Families of rows that turns and mirrors carry onto each other, the same ones carrying the whole set onto itself: the rest of each named row's family, in list order:
6 families of 6 rows:
J_921: [ -3  -8 -20   3  -6 -27  -7  28  10  12 -37 -45  20 -20  25  -8 -30 -36]
J_546: [ 33  23  16  -4   8  -9 -39  -8  11  28 -43 -14  19   4   8 -35 -39 -50]
J_966: [ 20  17  13  18  17  -6 -18 -10  21  17 -25 -10  49  12   0 -35 -19 -56]
J_756: [ 31  17   3  13  -6 -19 -12   1  -1  16 -29 -10  60  -8 -12 -32 -28 -29]
J_467: [ 23  26   7 -13  -3 -22 -20   1  17  -7 -50 -20  52   4  -1 -38 -24 -46]
J_52: [  7   0  -2  19   2 -24   3  36  19  -8 -31 -20  25 -30  32 -17 -25 -31]
J_14: [-19 -10  10  -6  20 -31 -16   5  13 -15   9 -10 -11   5   8  30 -14  14]
J_651: [-19  -1  22 -17  -2 -17 -29  16  22  -7   7 -23 -21  10  -3   7 -11  26]
J_450: [-40   1  26  -3  17 -24 -37  -7  34 -12   4 -35  -7  -8   2  11 -20  13]
J_971: [ 20  30   9 -22  -6 -21 -22   0  18  -2 -49 -20  53  -2  -2 -39 -24 -44]
J_332: [-15  -7  21  -4   4 -21 -27  16  21 -16   5 -20 -24  18  -2   7 -10  21]
J_780: [-20  -2  19 -13  17 -27 -13   8  17 -13  13  -2  -7  -8  10  27 -13  19]
J_568: [-24 -10  35 -20   6 -17 -15 -23  18 -10  16 -24   7   7  23  19   1   1]
J_620: [ 20  24   2 -19  -5 -23 -24  -1  14  -1 -52 -26  51   6  -3 -37 -24 -47]
J_493: [ 34  26  20  -3  10  -5 -36  -6  13  25 -41  -9  21   0  10 -37 -37 -48]
J_195: [ -4 -29  11 -50  19  -9 -33  -2  21  -5 -32 -20  12 -17 -26   0 -26  12]
J_252: [ 32   8   8 -19  -6 -20 -14  12  18  30 -32  -2  45  -6  -6 -38 -44 -39]
J_817: [-37  -2  26   6  22 -26 -35  -7  36 -17   2 -31  -7  -5   3   9 -20  10]
J_138: [  9 -21  28 -30  28  -6 -24   6  30 -25 -28   4  17 -26 -17  -8 -22  17]
J_169: [ 26  12  -5   6  -8 -21 -17  -1  -5  24 -32 -21  56  -1 -13 -27 -30 -32]
J_431: [-36  19  45 -19  10  -9 -19 -11  21 -10  -2   2 -12   7  13   4  -5   7]
J_474: [ 11  31  20  -8   6   0 -19 -10  25  31 -19  -8  54  -8  -1 -37 -20 -49]
J_339: [ 32   0  -2 -13  -3 -24 -17  10  14  29 -37 -11  41   6  -8 -36 -45 -44]
J_286: [  9 -40   8 -18  33 -13 -29   1  21 -26 -36 -15   8   0 -21  -1 -24   6]
J_331: [ 31  28  20 -10   6  -6 -38  -8  12  31 -40 -12  21  -2   8 -36 -38 -47]
J_928: [-40   7  26 -25   6 -13 -28 -17  13   0 -10 -20 -19  23   7  13  -7   0]
J_671: [ 37   3   7  -4   2 -24 -13  13  18  19 -34   1  43   2  -4 -40 -44 -41]
J_952: [  8  15   2  -5   5  -6 -26 -15  16  38 -27 -28  46  13  -5 -28 -24 -57]
J_218: [-14   2  29  -9   2 -18 -25  19  25 -16   9 -12 -20   7  -2   4  -9  26]
J_954: [ -5  10  -1 -12 -13 -19  -2  33  18  15 -26 -29  28 -46  28 -14 -28 -25]
J_993: [-29   2  33   1  19 -16 -20 -12  15 -21 -10  -5 -18  29  13   8  -4  -2]
J_180: [-37   3  32   1  20 -24 -34  -6  36 -17   4 -28  -5 -12   3   9 -19  14]
J_939: [-20 -10  37 -13  10 -18 -14 -22  19 -16  17 -20   8   6  24  17   1   0]
J_524: [-25  -7  10 -21  13 -30 -19   4  13  -4  10 -13 -10  -2   6  30 -15  16]
J_160: [ 25  19   2  -1 -12 -17 -15   0  -2  27 -28 -15  60 -13 -14 -31 -30 -28]
J_247: [-22 -13  32 -14  10 -19 -15 -23  16 -14  16 -26   5  12  23  20   1  -2]

Same family as J_971: J_467, J_450, J_620, J_817, J_180
Same family as J_546: J_568, J_493, J_331, J_939, J_247
Same family as J_928: J_966, J_431, J_474, J_952, J_993
Same family as J_921: J_52, J_195, J_138, J_286, J_954

